A single turn carries every row of the set below to another of its rows. Some are shown first; where does it send the rows asked next?
Q_952: [-18   3   8   8  -4  -5   4  -3   7  11   0  25 -17   0  -7 -11  -8  -3
  -4   0  -2  -3   1   1   5   5 -21  13  -8   0  12   5  -8]
Q_420: [  0  -9   1   6   2   9   5   9  -1  -5  10 -26  12  -8 -18   5   1  19
  -1  -2  -9 -12  -4  14  -7   0   6   4  -7  -1  -8  -2   7]
Q_880: [  2  -1  -1   8  11   3   2  19   9   5  -1 -22  -4  -5  -9  -5  -3  20
   5 -10  -7 -10   7  15   1  -5   6 -11 -11  10  -3  -3  15]
Q_875: [  6   0  -7  11  -8 -10   2  -5   3   1   8  19 -24   4   1   1   4   4
  -8  19  -1   0  -6  -2   4   2  -6  -4  -8   0   5  11   3]
Q_656: [  5   5   2  14  -6 -16   8  -4  -2  11  -2  14 -19  10  -4   1  -1   1
 -11  14   3  12   0   4  -3  -3  -8  -3  -1  -7   4   2   7]
Q_238: [ -9   7  -4  19   5 -16   8   2 -11  -4  -9   8 -20 -13 -10  -4  -1   1
 -18  15 -15   5  -5  -8   5   5   5   9  12  -9  -6   0   8]
Q_815: [ -7  20 -12  17  -3 -11  -4  -7  -4  -5  11   6 -15 -23   1  -7   8   9
  -9  15  -2 -12  -3  -2   5  12 -16  -7  -6   0   1  11   7]
Q_278: [-11   3  13  11  17  -5   9   1   5  -4   2   7   6 -19   6 -13   3  -6
  -1   9 -14   7 -11  12   0   1 -10  18  -5   1  17  18  -6]
Q_108: [ -2   0  -1   5  14   7  -2   8   1  -9  13 -19   2  -2 -15  -1  -4  16
   9  -6  -7 -16  -2  11  -7  -8   7   4 -14   8 -12   6   7]
Q_273: [ -2  17   6  15  22 -18  14 -11  -2  -9  -3   4   3  -8  12  -7   5   9
  -9  10  -3   8  -3   7  -3   9  -7   9   3 -12   5   7  10]
Q_669: [-10 -10   1  10  -5 -15   6  -4  10  13  -9  24 -20  -5   2  -8  -5   7
   1   3  -2  -7   4   6  10  14 -16   1  -7  -2  12   0  -9]
Q_65: [  2  -3   8  12  18  -6  13  -4  12   1  -8   2  11 -19  11 -10   5  -1
  -9  13  -5  11  -8  20   5   8  -9  12  -3  -8  13   6  -5]
Q_663: [  6  -6   0  11  11   0   2  11   4   4   0 -24   3  -7 -11   2  -3  22
  10  -7  -4 -13   4  19  -5  -4   8  -3  -8   4 -11  -1  10]
Q_352: [-14  15   5  18  -2 -15  -2  -7   3   9   5 -13 -11 -13  -2   6  10  -1
 -12  11 -11 -12   0  -6  14   3 -17   2   5 -13   8   0   7]
Q_340: [  1  10 -11  23   6 -11   5   4  -1   1 -11   9 -23 -17  -6  -8   1   3
 -19  16  -8   2  -4  -7   9   8   4   7   9  -5  -9   3   9]
Q_793: [ -3  -2  -4  11  -1   2  -1  -5  10   9  -2  -1   2 -25  -5  -8   2  -9
 -15  17   2   5  -7  18  12   4 -19  -3  -9  -6   7  -4 -13]
Q_827: [  0   1   8  16   2 -25  11  -6  -9  10   3  13 -14  -6  -1  -1 -16   5
 -10   2  -6   2   6  -4  -8  15  -3   3   9 -10  -4  -9   8]
Q_295: [ -4 -10  -2   1   0   8   9  15  -1  -7   7 -22   9  -7 -17   0   2  21
  -6  -4 -12  -6  -1  14  -3   3   5  -9  -9   1   0  -7  10]
Q_128: [ -3  -5   6  11  25 -15   8  -3  11  -2  -7   8  -3 -19  18 -11   3   1
   8  10 -10   2  -5  16   7   3  -4   7  -8   1  13  14  -6]
Q_39: [-20 -10  -1   8   5   9  -5  13  10   0   4 -20   8 -13  -8   0  -1  19
  -4 -12  -7 -22  11  18  -6  12  -2   3  -8  -1   3  -2   7]
Q_194: [ -9   7   1   1  19   9   2   9   9  -2   0 -16   2   2 -12 -10 -10  18
   0 -18  -1 -11  10  13   2  -1  -2  -2 -13   4  -7  -9  10]
Q_641: [-13  18  -1  15   9 -25   3 -14 -14  -1  -4   0 -11  -8   0  -2  -1   5
  -7   9   1   2   5   5   0   2 -14 -11   1 -12  -3  -6   8]
Q_40: [  9  10  -4  16   3 -10   0  -5   5   5  14  20 -20 -11   3  -9 -12   5
 -12   6  -1  -9   1 -10  -1  18  -5   6  -1   2  -8   5   8]
Q_729: [-10  -6   1   5  -8  -3   9  -9   9   8  -4  22  -7  -1  -5  -6  -4   2
 -15   6   3   1  -1   7   8  15 -20   8  -6 -11  10  -6 -11]
Q_977: [-15  -7  -3  16   6  -5   5   9   2   4 -16  17 -17 -27 -10 -18  -8  -6
  -9   8 -14   3  -5   3  11   8  -2  13   2   2   0   3 -11]
Q_689: [  1  12  -1  17  15 -15   9  -5   5 -10   4   6  -3 -19  17  -7  12  14
  -5  13 -10  -6  -7   2   4  17  -6   8   0  -4  10  18   9]
Q_290: [ 10 -10   3   7   4   3   2  -5  14  10  11  14  -5 -11  -4  -7 -14 -13
 -19  12  -2   5  -6   3   5   8  -6  12  -5  -4  -2  -5 -10]
Q_327: [ -8  15  14  18  17 -17  10  -4   5   0   1  -4  -1 -11  11  -1  10   5
  -5   7 -16  -3  -4  -1   4   6  -8  17   7  -9  14  14  11]
Q_247: [ -6   7  -7  19  10 -13   2   1   0  -2  -7   5 -26 -11  -5  -3   2  -1
 -16  15 -15  -3  -5 -13  14   3   5  11   9  -7  -7   4   7]
Q_784: [ -2  -3   8  12  -1 -13   3  -8   7   7  17   6 -16  -5   0   6  -6  -1
 -15   7 -16 -13  -1 -17   7  15  -4  14   7 -11   1  -3   4]
Q_619: [-20  -5  -7   3  13  11  -7   7   5 -13   9 -11   7  -8  -7  -5  -6  18
  -4 -10  -1 -19   9  18  -9   9  -1   1 -15   1  -4   0   5]
Q_181: [-13  -4   4   6   2   6   7  19   6   4   1 -21   4 -11 -14  -6  -2  23
   1 -17 -14 -16   7  12   1   8  -2  -3  -6   5   4  -6  10]
Q_60: [ -8  -9  -5   7   4  11  -5  13   2  -9  13 -22   9  -7 -10   5   3  15
 -10   1  -6 -10   3  18 -13   1   6  -3 -10  -2  -2   2  12]
Q_416: [ -7  -6  -6   1  11  10   2   2   3 -12   8 -14  10  -9 -14  -4  -5  25
   3 -10  -3 -21   0  14  -2  10   0   5 -14   1 -12  -3   1]
Q_536: [ -9   1  -1  -2  15  11   0  11   4 -12  13 -18   0   4 -15  -3  -4  12
   0  -8 -11 -10   0   7  -1 -10   5  -3 -16   7  -5   0   9]
Q_696: [-13 -11   0  11  10 -18  -4  -5   7   9  -8   0 -15 -21   5  -4  -1  -7
   8  12  -8  -4   1  14  15  -5 -12 -10 -10  -1   9   0 -14]
Q_532: [ -9  -9   3   8   5   4   4  11   6   3   2 -22   7 -14 -14   0  -3  25
   9 -14 -11 -24   4  13  -1   9   0   7  -7   3  -4  -2   4]
Q_277: [-12  -2  -3   7  15   6 -10  12   2  -9  11 -19   0   0  -8   1  -3  11
   0  -4  -4 -11   8  16 -14  -9   7  -3 -13   4  -6   6  13]
Q_936: [-11  -3  -2  15  11   0   3   4  10   7 -17  12 -14 -21 -10 -15  -8 -11
 -16   9  -9   5  -5   3  16   4  -4  18   3  -3  -2  -3 -11]
Q_302: [ -1  -6  12  13   2  -8   3   6   1  15   8  19 -14 -15  -6 -13 -21 -12
  -1   3 -10   6  -1   3  -8   3  -4  10  -3   9   2   5  -6]
Q_517: [-14  -7  -7  -5   9  10   4   8   3 -17  10 -12   5  -6 -12  -6  -3  24
  -2 -11 -10 -17   2   9   3   9   1  -5 -16   3  -3  -6   4]
Q_909: [ -9   4   5   6  17   5   2   5   4   0   0 -19   7  -3 -15  -5 -11  19
   7 -17  -1 -16   7  16  -5  -1  -2   9 -10   2 -12  -5   5]
Q_767: [-21   6   6  10   3  -5  -2  -1  -7   2   3   7  -6 -22 -10 -14  -6 -14
   0   9  -7   7  -5  12  -2  -8 -18   0 -10   6   9   8 -12]
Q_91: [ -5  -9  -2  12   9   2  -6  16   8   2   3 -26   1  -6  -4   6   1  17
   0  -3  -5 -12  11  20 -10  -2   8  -7  -7   1  -2   1  15]
Q_488: [  3 -27   5   8   4 -17   5  -2   7  10   3  14 -15 -14   4  -1 -14  -5
   0   9 -14  -2  -1   4   6  10   2   1  -3  -3   3  -6 -12]
Q_930: [-14 -12  -6  11  13  -8   5   0   4  -2 -18  15 -16 -20  -6 -13  -8  -6
 -11  11 -11   4  -5   4  16   7   0  11   1  -5  -3  -5 -14]
Q_567: [ -3  -2   7  14 -14 -13   6   1   1  11   6   8 -21   5  -6   7   6  -1
  -9  16 -11   1  -5  -5   3  -2  -8   4   1  -6  14   8   4]
Q_129: [-19  -2   1   8  17   4  -7  10   8   0  -1 -18   5  -4  -7  -3  -9  16
   0 -16   0 -16  16  21  -9   3  -2   2 -10  -1  -3  -5   9]

Q_278 -> Q_273
Q_641 -> Q_696
Now find these:
Q_952 -> Q_656
Q_277 -> Q_129
Q_340 -> Q_977
Q_416 -> Q_108
Q_488 -> Q_784
Q_295 -> Q_517

A single turn carries every row of the set below to another of its rows. Some are shown first; where does it send the rows asked next?
Q_798: [  8 -15  -4  21 -15  -6  -5 -13  -7 -17   8   5  -1  -3]
Q_269: [ -1  -2  -1  19   0  25   3  -4   3  -6  14  16  17 -13]
Q_3: [ 15   6   3  30  -5  16   2 -23  16  -8  12  -6  -5   1]
Q_614: [ -9 -10  -2  24 -10  17 -12 -21   6 -21  -6  14   1  -2]
Q_330: [  1  -4   5  40  -2  21   2 -14  -5  -2  15 -17   2  -6]
Q_361: [ 10  -6   4  22  -1  16  -7 -16   5   8  20  18   6  -5]
Q_949: [-12 -26  -1  15 -24  13  -2   0   1  -7   6   1  -2   0]
Q_771: [-13  -3 -11  18   1  16  10 -15  11 -19  18  -3   2  -9]
Q_822: [  2   0   1  32  -7  23  -6 -22  -8   9  -1  -5   2  -1]
Q_924: [ 12   1  -2  30  -5  11 -12   6   0 -13  12 -14  14  -4]
Q_157: [  8 -11 -13  22 -26  25   6  -4  -5 -11  16  -5  11   1]
Q_4: [ -7 -12  -4  11  -9  25  -6  -5  -8  13   2   3  -1  -3]
Q_904: [ -2 -16  -3  30 -11  23 -17 -11   0 -31  12   7  -6  -7]
Q_579: [  3 -13   7  12 -22  17 -15  -1  14  -1  15   3  -6  12]
Q_748: [ -4 -12  14  26  -1  26 -11 -28   0  -4   8  -8  -3  -3]
Q_545: [ -7 -11  -6  16  -2  19  -8   0  22  -9  25 -14  -4   7]
Q_499: [ 10  -8  12  17  -3  16  -1 -21  -7  -1   1  -5   2   6]
Q_945: [  4  -4 -10  16 -21  18   3 -29   0 -18   5   1   1   1]
Q_80: [ 17  -2  -5  24  -8   8   2 -10  19  -5  10   1 -15   6]
Q_737: [ 10 -14 -10  34 -14  30 -18  -9  -2  -6  10  -7  -5 -18]
Q_237: [ -2  -1 -13  39   3  19   8 -15   5  -4   6  -7  -9  -4]
Q_457: [  0 -16  -4  17  -5  16 -14  -2   4 -22   3  19  -8   3]
Q_794: [ -6  -5  -6  29   0  34  -7  -3  14 -13 -10   2  -2   4]
Q_364: [ 13  -8  -6  16 -12  -5  -2  -9   6  -9   4  -6 -10   2]
Q_121: [ 12   4 -19  19 -15  25 -17  -5  -4 -10  19   6   1   1]
Q_969: [ -3 -24  -5  25  -1  13  -8 -15  10  11   5  -6  10   2]
Q_218: [ 21  -7 -15  28  -8  21   0  -5   5  -4  13  -8  -2 -19]
Q_453: [ -6   1  -4  20 -13  33  -8   7  12  -1   9  -5 -15  -3]
Q_252: [  3  -2 -11  33 -18  25  -3   3   2   2  23  -8  -1 -15]
Q_602: [ -8 -13   9  30   3  12   9  -1   2 -10  23  -2   5   2]
Q_162: [  4  -4  -5  24 -15  24 -13 -25  -9 -14   7  15  -1  -4]
Q_639: [  6  -4  -3  20  -6   2  -6   5  11  -5   5  -6 -19   3]
Q_350: [-4 -2 -8 23 -1 22 -9  1 -4 -9 10 -1 23  9]
Q_786: [ -3  -5  -6  23 -15  31 -13   0  17 -11  18  -4  -6 -22]
Q_694: [-10 -17   1  22 -10  24 -13 -13   7  -6  32 -13  -3   0]
Q_834: [  8   0   2  13 -10  26 -13  -5  13 -22  -2   3   2 -17]
Q_454: [ 13 -11   4  15 -19   7  -2  -2  16  -4   7   4 -14   7]
Q_136: [ -1  -4  -3  21  -2  23  -6   0   8  -9   2 -10  26  -5]
Q_849: [ -3  -8 -14  17  -1  25  -8  -7  12   1  13  14  18  -9]
Q_387: [-19 -11  -1  20 -16  17  -6  -1  17 -20  23  -5   3  -2]
Q_241: [  4  -7  -4  25  -3   9 -25  -1   4 -16  -1  -4  14   6]
Q_451: [  1 -10   4  18  -1  16  -8  -8  25  -3  23  12   7 -11]
Q_216: [-19 -25   0  22 -12  15 -17  -9   9 -11   9  -4   4   8]
Q_229: [  2  -6  -8  31   0  10 -14   7  13  -1   6  -7 -14 -12]

Q_241 -> Q_451
Q_3 -> Q_798
Now find these:
Q_387 -> Q_252
Q_639 -> Q_80
Q_4 -> Q_794
Q_121 -> Q_969
Q_269 -> Q_350
Q_949 -> Q_453
Q_216 -> Q_786
Q_218 -> Q_499
Q_694 -> Q_737

